Each row has a name. Each question is about the rows just above it.

Columns, left to right: U Z Q R H T W
<117>: [111 119  94 105 178 154 197]
<181>: [118 147 140 111 104 143 111]
<112>: [131  63  81 117 175 122 165]
<9>: [117 115  95 130 106 150 186]
<158>: [182 103 152 160  72  94  84]
<131>: [132 130 105 136 127 139 162]
<126>: [ 95 162 144 107 132 161 139]
<95>: [100 132 109 112 163 116 134]
<192>: [179 118 120 141 138  75 101]
<13>: [ 91 156 129  98 134 141 138]
<89>: [123 143 123 134 147 197 200]
<128>: [175 113 126 170 144 102 110]
Print row <112>.	[131  63  81 117 175 122 165]
[107 112 141  98 134] is in which column, read top down?	R
Which value appears more than once in <181>?	[111]
Print row <89>.	[123 143 123 134 147 197 200]

Columns, left to right: Y P B M S
<134>: [107 136 147 151 108]
<143>: [154 145 120  96  95]
<168>: [161 131  76 139 138]
<169>: [ 98  97 131 154 118]
<58>: [137 159 110 143  66]
<171>: [108 137 180 147 135]
<138>: [144 148 114 144  86]
<110>: [113 120 113 135 113]
The value that <138> holds more than once:	[144]
Print row <58>.	[137 159 110 143  66]
Which value appears more than once in <110>?	[113]

Columns, left to right: D J L K V
<102>: [162 102 133 102 162]
<51>: [132 119 129 146 187]
<53>: [ 76 127  88 143 136]
<28>: [ 83  98 102  98  98]
<12>: [123 104  79 104 104]
<29>: [ 98 111 121  81 121]
Which column holds this, read top down? [129  88 102]	L
Which value appears more than once in <28>?	[98]
Which column holds this, read top down? [162 132  76]	D
Repeated in <29>:	[121]
Which value appears more than once in <12>?	[104]
Print row <53>.	[ 76 127  88 143 136]
Which column holds [162 187 136  98] top down?	V

Columns, left to right: F N A X E G C
<71>: [113 121  93 135 169  80 185]
<152>: [113 100  93 135 169  80 185]
<146>: [106  89  81 109 140  69 152]
<80>: [ 87 118  88 144 134  70 180]
<8>: [ 86 117  91 125 112  79 189]
<32>: [ 79  97  94 130 142  83 169]
<79>: [ 96  99  91 126 123  84 161]
<38>: [112 115  73 128 156  73 182]
Whose row is [113 100  93 135 169  80 185]?	<152>
Which column holds [140 134 112 142 123] top down?	E

Columns, left to right: Gufe kube Galo Lan
<150>: [151 143 169 143]
<187>: [110  94  96  95]
<154>: [144 168 168 166]
<173>: [188 167 128 165]
<98>: [155 176 188 176]
<23>: [132 160 160 160]
<116>: [142 153 189 155]
<156>: [155 176 107 145]
<48>: [196 167 119 165]
<174>: [168 158 107 154]
<35>: [129 129 106 126]
<206>: [167 147 118 145]
Repeated in <23>:	[160]
Print row <98>.	[155 176 188 176]
Print row <174>.	[168 158 107 154]
Which column holds this, read top down? [110 144 188 155 132 142]	Gufe
[176 167 158 129] is in which column, read top down?	kube

Columns, left to right: Lubol detod Vukef Pizu nisaz tem
<121>: [119 102 129 130 124  60]
<42>: [107 164 119 112 108 111]
<63>: [129 114 107 138 122 129]
<91>: [119 102 129 130 124 176]
<3>: [119 102 129 130 124 152]
Print row <3>.	[119 102 129 130 124 152]
The value that <63> holds more than once:	[129]
Print row <91>.	[119 102 129 130 124 176]

Columns, left to right: zin loto rul giti Doret mupi
<26>: [177 201 161 125 137  96]
<45>: [208 168 153 149 153 153]
<7>: [186 100 123 165  75 169]
<155>: [207 174 150 156 111 129]
<49>: [158 188 131 159 194 114]
<136>: [191 113 116 185 106 171]
[111 194] is in which column, read top down?	Doret
[201 168 100 174] is in which column, read top down?	loto
Which column holds this, read top down? [ 96 153 169]	mupi
Which value appears more than once in <45>?	[153]
Print row <49>.	[158 188 131 159 194 114]

Columns, left to right: taf katu Vus fes
<30>: [141 179 125 179]
<19>: [166 166 166 166]
<57>: [ 69  99 114 155]
<67>: [171  71 149 150]
<61>: [ 76  88  85 135]
Repeated in <30>:	[179]
Which column holds [114 149  85] top down?	Vus
Where do [ 69  99 114 155] appear?	<57>
Which column holds [ 69 171] top down?	taf
Repeated in <19>:	[166]
[166 166 166 166] is in which row?	<19>

